In the rows, 128 means zero.
Each path below is one point turned by a fixed rotation once a step. After each direction that follows a path, write how fast that rotation turns it, in degrees each step (0 if it stays still).
Each turn is a multiple of 5 degrees from 10 to 175, or 0.
Each row of a path follows its step; steps can be skipped.
Path 1:
step 3: [125 127 126 126 133 127 129 138 132 133 134 133 132 126 126 144 134 135
 127 130 127 123 125 131 128 133 133 145 142 134 127 125 132 129 126 136
 129 128 113 128 132 133 122]
step 5: [117 126 120 129 123 131 133 130 131 123 139 127 142 129 136 125 142 132
 134 127 120 120 119 119 129 126 133 133 128 122 129 132 121 129 126 129
 126 123 134 133 125 135 120]
step 6: [126 136 118 132 128 128 130 130 122 128 131 134 130 124 139 116 123 134
 133 134 131 132 120 141 131 125 124 122 132 129 131 125 142 138 126 124
 121 123 120 128 129 119 123]
step 7: [119 129 125 127 125 143 126 133 138 120 124 131 137 129 132 134 124 132
 132 133 121 124 137 126 131 130 132 131 135 128 127 132 126 132 126 116
 138 134 113 120 134 130 128]
step 9: [121 134 120 125 123 133 138 125 130 124 132 128 129 127 135 134 134 121
 127 130 138 126 125 121 128 121 133 128 135 128 126 120 122 126 134 123
 134 116 117 140 118 135 134]
step 12: [119 130 130 122 129 131 120 136 137 132 136 130 124 123 133 126 129 122
 143 140 126 136 128 135 134 125 130 133 126 124 133 132 135 120 125 134
 137 121 130 124 120 130 119]
step 13: [115 124 117 125 124 129 132 127 123 123 121 139 141 130 138 134 135 135
 127 130 130 131 125 137 126 134 140 128 137 135 133 131 122 127 137 134
 127 125 129 132 124 126 128]
step 16: [122 135 126 121 126 124 138 137 128 128 139 137 119 136 131 128 126 133
 144 125 135 127 129 123 136 123 125 123 127 132 138 135 136 125 133 120
 132 122 123 122 127 128 127]
step 17: [126 130 124 122 126 134 132 133 128 123 125 133 142 126 135 134 135 128
 132 135 121 123 117 125 119 119 138 131 127 120 119 125 134 121 135 118
 132 127 128 134 132 124 122]
step 21: [119 127 120 121 128 122 135 131 138 130 123 128 126 131 135 134 132 127
 131 136 130 123 131 134 124 132 134 128 134 132 112 126 134 126 134 130
 124 112 116 135 130 134 124]
[127 128 130 127 129 131 129 131 128 125 129 129 129 129 132 125 127 126
 133 125 126 127 126 128 128 127 127 125 126 127 124 127 130 129 127 131
 128 127 130 127 132 126 129] | 65
[124 130 130 127 127 128 129 128 128 131 126 128 127 131 127 127 130 129
 128 131 128 131 125 127 128 129 127 131 129 124 125 127 130 126 127 130
 124 131 127 129 128 123 128] | 160
[129 129 128 129 128 127 126 130 126 129 130 124 125 129 126 124 126 128
 127 130 131 130 128 130 128 127 128 127 125 130 131 131 133 125 128 128
 129 125 129 126 128 125 126] | 175
[128 129 130 125 130 128 129 132 130 131 126 129 129 128 127 134 128 125
 130 131 127 127 129 129 127 132 126 125 129 128 130 129 132 126 131 127
 130 129 129 126 130 129 127] | 80
